128 stands for zero in the data rows.
Some points:
[179 120 158 131 184 155 138  82 129 130 134 154 199 141 139 140 111 125
 131 142 189 127 140 103  73 106 119 118 100 120 132 172]
[ 99  67 141 182  79 126 103  88  17  95 142 167 154 153 118 135 176 142
 136  82  75  69  91 124  88  74 154 162 191 160 174 114]
[175 190 114 146 179  97  81 139 114  76 156 115  75 150  97  94 137 136
 111 135 103 185 137 121 167 169 209 135 136 168  47  95]
[137 126 102 129 170  98 133 133 160 156 129 139 180 179 150 130  95 114
 148 119  99 136 147 127  84 118 111 164 102 111 130 165]
[ 97 134 149 127 138 139 138 133  93 144 163 145  90 106 124 151 112  90
  57 178 169 155 184 151 100 116 117 123  89 145 176  94]
[ 62  73 216 155 151 105 140  81 148 141 148 159 104  98  69 124  54  48
  55 184 137 163 154 195  31 136 109 119  93 103 131 127]
[183 149 148 149 103 144 117 159 139  80 111  76 245 150 158 215 104  87
  59  96  53 224  99 209 186 127 163 124 117 175 188 167]
[176 161 128 135 163 114 100 121 137 138 141 163 106 143 134 174 164 138
 165 120 108 110 124 152 129 108 128 131 180 115 184 100]
[131 111 155 111 183 232 205 204 156 130 142  79 201 133 210  47  85 206
 128 144 159 100  71 194 118 129  65 168 238 102 109  99]
[183 108 103 106  96  84 178 153 232 148 131 131 142  98 199 138 231 148
 145  72  81 137 102 202 144 200 130 102 154 149  50 127]
[ 91 184 145 118  56 109 178 181 118 175 157  68 128 163 115 114  94 131
 162 114 124 116 120 146 178 150  96  71 124 155 149 177]
[129 111 197 110 149 141 139 139 137 160 116 141 128  76  92 165 145  98
  78 146  75 137 127  78 158  95  93 118 153 173  70 173]
[105 153 225  47  50 127 156 199 181 158 121  94 176 116 112 136 176 152
 135  96  99 170 176 162 139  91 103 100  63 109 100   7]
[175 155 116 143 133 148 136 164  51 189  72  77 141 201  97 151 207  93
 155  89 126  96 170 209 155 136 126  75  72  93  69  93]
[123 114 114 113 197 133 125 188 175  96 107 134 116  30 158 146  84 129
 217 110 143 140 115 135 170 128 104  78 125 164 255  66]
[162 218 124 141  95 146 136  94 111  51 212 160 171  95  75 128  88 150
 120 126  94 164 111 159 163 155 117 153 200 108 129 126]
[ 61 117 136 155 142 142 145 168 129  93  93  91  88 173 143 118 121  87
  89 122  63  87 134 100 133 124 122 164  92 147 151 152]
[152 166 134 152 111 125 145 199  67  71  96 114 127  38 123  95 143 167
 108 155 160  60 133 117 121  51 132  99  32  93  64 173]
[ 82 195  85  68 116 175 141 117 118 115 134 143 110 113 158 112 206  63
 128 155 140 110 103 154 116 113 117 113 143 157 105 120]
[ 93  70 124 133 135  80 137  97 145  81 149 196 144  53 126 198 137 116
 166  55 192 110 143 133 157 181 132  88 139 188 129 127]
[154 113  89 121 108 130  86 175 157 136 132 131 209 137 172 135 104 152
 109 143 188 147 105  97  39 142  75 157 130 107  79  70]
[134 145 109 110 164 157 117  97 147 135 132 108 179 174 148 142 107 112
 152 135 135 138 108  90  95 110  99 168 122 152 161 156]
[ 56 191 160 151 124 136  88 113 127 144  78  70 101 122  60 177 138 167
 147  89 103 117 181  72 143  60 155 141 193  73 150 130]
[145 126 180  26 148 100  75  59 160  48 127 125   2 114 131 104 170 186
 209  61 144 167 112  71 129  58  75 104  48 160 166  85]
[143 114 113 197 148 161 122 131  81 184  91 122  85  32 151 247 167 189
 148 135 115  90  86 145  90 176 201 127 133 196 133 147]
[200 121  86  78 216 107  97 111  20 173  58  76 170  60 172 120 186  86
 122  98 118 200 177 129 142  94 153 108 143 121 113 216]
[ 81 120 195 147 119 149 144 129 161 139 123 161  76 102  93  84 100  68
  66 162 133 177 167 189  85 138 155 137 104 101 154 117]
[152 178 169  94 122 121 123  83 121 104 129 162 103 146 155 151 148 148
 120 191 134  90 154  88 142 132 136  98 137 144 171 110]
[133 103 143 164  93  91 176 125 164 181 112 107 102 120 119 101 150  88
 147 121  87  99 127 188 175  77 128 157 161 130 166 138]
[103  98 148 137  75 132  87  96  98  85 150 149 113 149 142  82 126  96
 137  92 130 102 100 102 120  88 146 118 183 147  89 114]
[ 91 163 120 187 137 123 178  81 107  67 118 116 135 177 152 172 166 115
 149  99 176 162 148 100 220 130 116 136  77  87 129 154]
[ 55 113 185  99 242  28 102 164 203  13 146  67 212 111 125 110 219 136
  44 108 132  11 137  87 180 143 111 113 144 164 140 118]
[ 97 129  90  73  79 185 136 195  85 151 134 153 137 124  94 178 118  64
 116  69 128 114 159 113 146  70 119 159  98 208 168 141]
[115 153  93 125 162 155 138  97 143 108 160 100 191 117 138 100  92 113
 152 156 127 128 132 143  87  94 137 158 162 124 123 137]
[ 78  97 178 152 142 149 140 112 145 119 134 145 121 114 113 133  97  48
  98 167 191 163 122 190 131  86 115 112 101 117 127  80]
[ 69 111 137 122 189 136  88 169  96 136 155 122 117 166 178 132 121 135
 110 160 108 120 156 105 155  95 158  87 201 110 134 151]
[126 131 153 116  91 141  62  87 176 112  69 184  95 146 232 161  78 122
 133 182 109  93 120  83 168 135  96 158 134 126 106 120]
[131 134  99 146 159 129 145 103 112 114 116 124 204 153 114 120 123 137
 129 116 146 145 128 131  93  95 108 146 130  98 161 154]
[119 112 153 116 133  98  69  99 174 156  41  87 116 138  78 133 146  51
 108 150 207 158  64 194  92 119 151 133 185 140 104 168]
[ 72 120  96 107 120 129 156 155 135 131 145 138 102 149 147 146 122 117
 141  72 138 160 117 145  77 110  99  96 124 134 126 141]
[ 93 159 131 124 248 160 114  94 119 167 150 159  78 162 135 182 250 210
 128 157 143 226  93 205 113 116 122 106 105  87  46 146]
[115 144  89 108 119  98 135 186  76  30 152 134 126  68  93 117  88 124
 133 115  83  82 108  97  42 157 122 136  69  63 124 148]
[205 205 132 192  98 141 131 115 144 106  85 157  71 197 160 105 109 153
 113  77 199 127  73 140 137 128 125 140 157 156 180 110]
[ 33 142  44  63 140  42 113  46 141 193  32 135 198 141 106 180  60 161
  88 118  37 139  64  99 176 182 174 149 109 191  64  46]
[147 129  96 123  86  56 112 248 143  98  75 155 144  84  92 103 122 162
 102 186  77 107 105  71  67 115  92 178  81  79 177  94]
[114 164 129 169 102 134  98 116 196 153 180  57 163  65 148 139  75 114
 126 143 181 152 118 112 144  56 172 100 158 144 144 128]
[122 101  76  99 138  99 129 151 124 156 143 143 137 174 130  70 109  61
 134 122 194 169 164  97  75 142 139  85 139 127 125 159]
[170 119  89 205 171 172 144 133 147 115 139 148 124 145 132 145  97 132
 164 115 103 158 111  61 204 184 182  47 168 111 124  66]
[136  74 112 226 156 224  51  70 169 154 108  66 164 116 106  32 132 211
  70  36 124  70 171 104 127 190 130 152  44 112 213  24]
[132 192 167  72 137  93 168 105 115 237 208  70  92  33 225 110 140  48
  68  94 167  88   0   0 143 105 227 152 143  19 120  50]
[149 121 130 162 128  67  84  88 100 131 133 126 105 179 155 134 160 134
 122 131 132 110 121 118 140 128 155 115 187 157 155 113]
[145 100 133 140  95  71  99 163  83  65 165 197 136 149 149  73 207 151
 127 150  80 110 104 120 100  65 116 135 162 166 124  91]
[204 212 149 150 157 128 119 145 139 130 157 176  69 139 153 148  55 156
 128 112 123 106 168 105 153 123 152 178 143 174  66 164]
[134  58 189 122 134 116 175 142  72 124 149 152 129  70  66  52 203  99
 124 125  96 231  47  55 119 216 106  67 111  84 140 159]
[151 139 113 166 136 141 172 111 171 112 181 215  94 143 155 106 115 105
 122  93  81 165 126 142 178 158  88 161 135 129 112 133]
[127 114 144 150 115 140 169  98 149 146 167 146 179 173 117 136 146 205
 182 165 134 128 100  70  78 128 142 123  72 161 174 175]
[ 90 132  99 116 124 173 226 107 120 122 141  54  77 101  44 167 108  91
 174  86  69  97 164 105 133 184  56 174 133 115  79 117]
[154 145 183 143  83 142 106 112 138 136  97 166 109 212 141 165 112 106
 177  90 134 128 103 107  85 186 207 106 147 129 118 137]
[157 106 121 142 110 122 107 207 166 152 118 167 145 125  85 147 134 143
 136 122  42  46  95 117 114  72  69  69 127  63 106 197]
[ 71 133 101  99 105 121 173 193 103 133 156 167  80 152 144 142 128 150
  92  83 142 126 133 135  95 100 138 123 120 196 147 134]
[111 142 143 182  96 122 137 107 147 197 169 118 147 160 150 141 150 194
 190 194 135 131 123 100  79 114 119 152  75 186 143 160]
[160 221 200  94 133 112 187 110  99 129  28 166 134 161 144 147  93 129
 186 132 122  92 130 163 121 167 138  82 150 101 171 102]
[136 107 101 136 208 134 167 130 140 189 133 112  96 169  66 193  57 177
  69 154 188  94 106 149 104 130  27  76 194 160 139  31]
[210   0  81  52 142 132 221  95  67  33  85  75 132 131 132 236  42 163
 122 173 137 104 169 196 170 132 165 215 112  71  49 143]
[122 108 107 163  60 120 138  98 101 104 102  92 135  72 194  76 173 123
 164  76 134 111 222 136 121 141 110  46 132 118  78  92]
[111  64 100  13 121 168 132  85 148 158 158 141 154 222 138  90 123 181
 122 136  12 169 157 164 158 123 232  86 127 175 179 144]
[223  76  91 117 124  85 110  20  63 192 124  16  89 108 135 137  77 162
 130 145  64 147 104  78 107 127  38 112  82  85 169 124]
[117 137 115 144  93 106 182 137 193 121  87  94 114 140  59 116 175 139
 134 160 202 164 164 117 122  98 167 180 237 117 151 197]
[ 80  93 152 124 121 168  73 204 109 145 106  88  87 128 155  98  40 155
 190 128 150 158  91 118 178 166 160 135 129 152  66 168]
[190  97 100  62  55 158  82 167 131  90 168  53 123 180  82 175 197  93
  60 132 192  97 104 134 204 208 151 109  88  55 129  73]
[146 121  29  96  74  97  75 106 126 118 135 128 118 138 102 105 169  53
 170 157 153  92 112  82 133  75  90 167  95 105  94 139]
[144 143 145 118 147 201 130 165 162 121  59  89 120 129 103  71 178  92
 129 206 186 140 141 143 100 180 123 140  86 197 117  94]
[169 135 142 164 113  84  91 111 176 147 135 133 108 112 150 177  92  85
 197 111 136 167 141 112 150 176 132 225 160 114 140 165]
[171 119  74  89  95 172  98 160 135 126 148 126  87 103  96 133 162 133
 116 104 155 171 206 135 110 119 132  89 188  93 156 135]
[154 150 120  84 190 108 149  46 127 255 140 235 161 108  75  49  82 196
  86 105 220  38 201 147 255 160 156 205  86  93  85  99]
[101 113 151 211 148 112 137 126 155 130 157 139  83 105 107  87  69  42
  55 151 145 154 150 227  77 111 131 135  54 126 110 144]
[106  93 165 130  65  99  67 150  54  90 166 147 138 183 100 103 119 185
  94  41 132 130 114  91 128  75 120 180 190 139 101 168]
Along one direction, these points spread out more than along any other. Take the direction at right angles to it along which they spread out most. Then take the direction at right angles to both along which they spread out most. Go by this last direction. Where along it does each point below lie, from 0 to 99? The average is 50, and the first point in the table lies past the average. One standard deviation of the points above along it is 16.
[151 136  86 112 119 155 143 173 180 143 112 142  96  82  87  99 128 116
 143 129  62  19 105 113  90  83 118  80  79  65 105 233] 38
[151 181 139 150  79 126 118  79 123 121 119 139 158  98 128 160 118 143
 107 173 115 181 150 147 147 154 164 159 152 106 164 136] 59
[109 115 178 176  96 151 116 118 161 177 167 156 159 119 126 151 160 193
 194 201 103 136 128  88  75 124 144 144  66 181 143 149] 67
[ 80 128  55 107  95 119 193 135 153 130  38 192 137 141 218  97 163 171
  28 133 192 181 195 128 105 140 117 118 128  63 121 135] 43
[ 59  62 165 111 146 136 139 121 133 132 134  78  91 146 109  99 111 141
 175 140 128  80 126 105 113 130 145 118 141 170 111 127] 52
[139 111  65 160 120 111 112 146 150 148 158 106 144 142 106 111 130  98
  98 185 155 146 167 127  81 110  80  55 148 158 103 120] 53
[154 191 136 136  93 198 115  68 128  56 108 123 122 140 151 139  48 157
  85 138 127 155 117 112 160 123 110  70 144 145 106 144] 60
[148 149 163  94 163  98 126 136 131 100 137 111 175 120 110 116 102  91
 187  91 104 128 238 173  79 138 170 168 113 125 108 113] 47
[ 45  93  72 188 142  87  82 175  78 129 109 145  69 119 155 135 162 179
 218 187  74 121  84 189 153  94 156 169  86  54 140 104] 50
[ 90 136 157 132  92 185  73 120  64 139 169 140  98 113 176 130 146 151
  80 165 126  74 135 187 180 255  20 161 129 149 198 219] 55
[169 124 143 170 161 165 131 117  74 116 146 184 189 143 114  85 115  52
 168 167 129 152 109  98 244 142 124 178 155 148  86  66] 49
[148 134  78  88 117  63 139 136  96  78 155 144 114  96  79  37 115 130
 157 107 135 114  77 152 100 160 154 123 101 104 149 159] 42
